In the data rows, the value 128 means zero.
Here are some numbered points:
   79  113  119  128  152  124  113  102  127  137  127  126   98  111 0
   82  114  127  144  150  106  122   98  127  151  154  116  127   72 1
  102  107  121  134  155  115  122  116  125  135  137  115  117  108 2
   87  123  126  120  136  122  124  109  125  139  135  129  116   97 3
  101  161  147   31   58  201  124  124  128  102   18  176   36  212 4
  115  161  158  113   81  131  148  108  134  168  176  141  167   47 5
  109   84  101  167  192   98  110  116  124  128  147   99  119  119 6
  164  124  120  137  131  132  124  149  128  108  105  128  124  180 7
   82  104  112  135  168  121  113  111  119  133  129  122   99  114 8
  255  113  103  210  164   95  130  195  131   93  157   94  207  191 9
  113  154  143   70   84  172  131  129  130  114   67  161   79  172 10
   51  114  131  118  146  114  121   88  127  159  152  123  112   63 11
  147  135  144  161  127  104  146  124  132  152  193  122  185   67 12
   15  107  138  123  151  102  124   61  122  182  176  116  113    5 13
  149  153  140  105   94  147  140  138  129  123  118  143  130  142 14
   69  159  163   79   85  148  143   94  128  160  138  152  115   58 15
  159  192  164   68   32  175  156  138  132  127  106  166  138  139 16
  255  179  134  128   62  172  154  224  140   61   74  147  176  255 17
  255  159  123  144   85  161  147  222  137   57   71  137  174  255 18
  127  114  122  166  156   97  135  129  121  146  174  107  165   85 19
  115  141  147  120  106  127  138  120  130  144  150  132  147   82 20
  146  138  136  129  113  131  138  129  131  126  140  133  146  118 21
  115  106  110  160  175  105  117  125  121  130  145  113  129  114 22
  142  115  117  150  145  114  124  136  129  126  143  111  143  123 23
  134   88  102  175  183   89  114  130  125  126  149   99  142  119 24
  208  141  117  105  100  170  122  181  132   66   37  144   97  255 25
   83  128  139  113  130  125  128  109  126  142  135  125  113   96 26
   82   88  104  143  189  110  102  110  120  130  122  115   91  120 27
  171  158  140   91   76  163  137  154  139   99   72  150  113  201 28
Which point above is nearest to each new point, looking only along the 3 directions in which the numbered points spread most? Its number follows each.
  157  106  100  133  161  137  107  156  124   90   75  121   96  215 -> 7
  122  157  145   88   78  156  138  125  133  131  107  151  115  135 -> 14
  255  142  117  198  136  112  151  200  129   99  167  108  220  170 -> 9
  120  147  134   86  100  165  125  128  127  113   85  157   94  161 -> 10
   78  108  111   87  141  156  102  114  120  102   48  144   39  190 -> 10
   92  129  132   83  110  157  124  113  130  126   82  145   80  150 -> 10
    2  111  139  111  142   98  125   49  123  199  185  122  115    0 -> 13
  173  160  137  101   85  164  131  154  130  105   87  151  121  191 -> 28
  166  215  183   54    2  191  169  144  138  129  109  178  149  129 -> 16
   97  121  132  142  141  109  127  105  128  155  163  114  140   70 -> 1
  189  124  119  173  139  105  132  161  134  118  161  107  178  137 -> 23
  153   88   96  184  187   90  116  147  124  113  148   93  145  148 -> 24
  117  100  120  156  164   99  125  125  124  135  152  105  140  107 -> 22
  130  152  138   97   86  155  134  129  128  127  109  152  118  138 -> 14
    0  115  154  104  139  101  128   32  124  208  197  124  111    0 -> 13
  131  117  124  161  147  105  133  126  132  137  164  112  160   92 -> 19
  124  155  149   71   75  169  138  130  133  115   78  157   99  161 -> 10
   22  116  142  128  147   93  125   58  125  194  204  121  131    0 -> 13
   42  154  157   68   78  155  135   85  128  158  123  151   95   62 -> 15
   94  109  126  146  156  103  127  107  128  148  164  112  139   79 -> 1
  153  155  140  106   91  151  137  142  133  119  115  144  135  143 -> 14
  129  115  112  123  147  133  121  138  126  110   97  126   98  172 -> 7
  247  127  113  204  154  102  135  185  134  105  171  104  213  164 -> 9
  105  172  159   40   47  187  136  117  131  127   71  171   83  152 -> 10
  101  113  125  144  147  104  128  107  128  149  166  117  142   74 -> 1
   71  154  146   49   80  176  123  101  131  131   65  169   57  149 -> 10
   41  116  141  141  147   96  133   76  122  185  202  119  141    0 -> 13
   18   74  110  163  209   73  109   61  120  178  195   99  117    7 -> 13
  245  147  130  167  103  124  147  181  139  103  147  119  201  179 -> 9
  162  197  167   70   27  179  156  145  138  124  100  165  136  146 -> 16
  156  157  140  107   87  151  139  141  131  122  114  147  132  151 -> 14
  108  141  131   77   94  158  121  123  130  122   75  150   86  163 -> 10
  122  104  113  157  171  103  116  128  127  128  144  111  133  122 -> 22
  185  109  105  166  164  120  118  167  125   95  117  112  145  195 -> 7
   46  162  160   74   81  150  140   88  126  166  142  158  110   44 -> 15
  128  119  126  150  148  112  129  128  130  132  147  115  138  113 -> 23
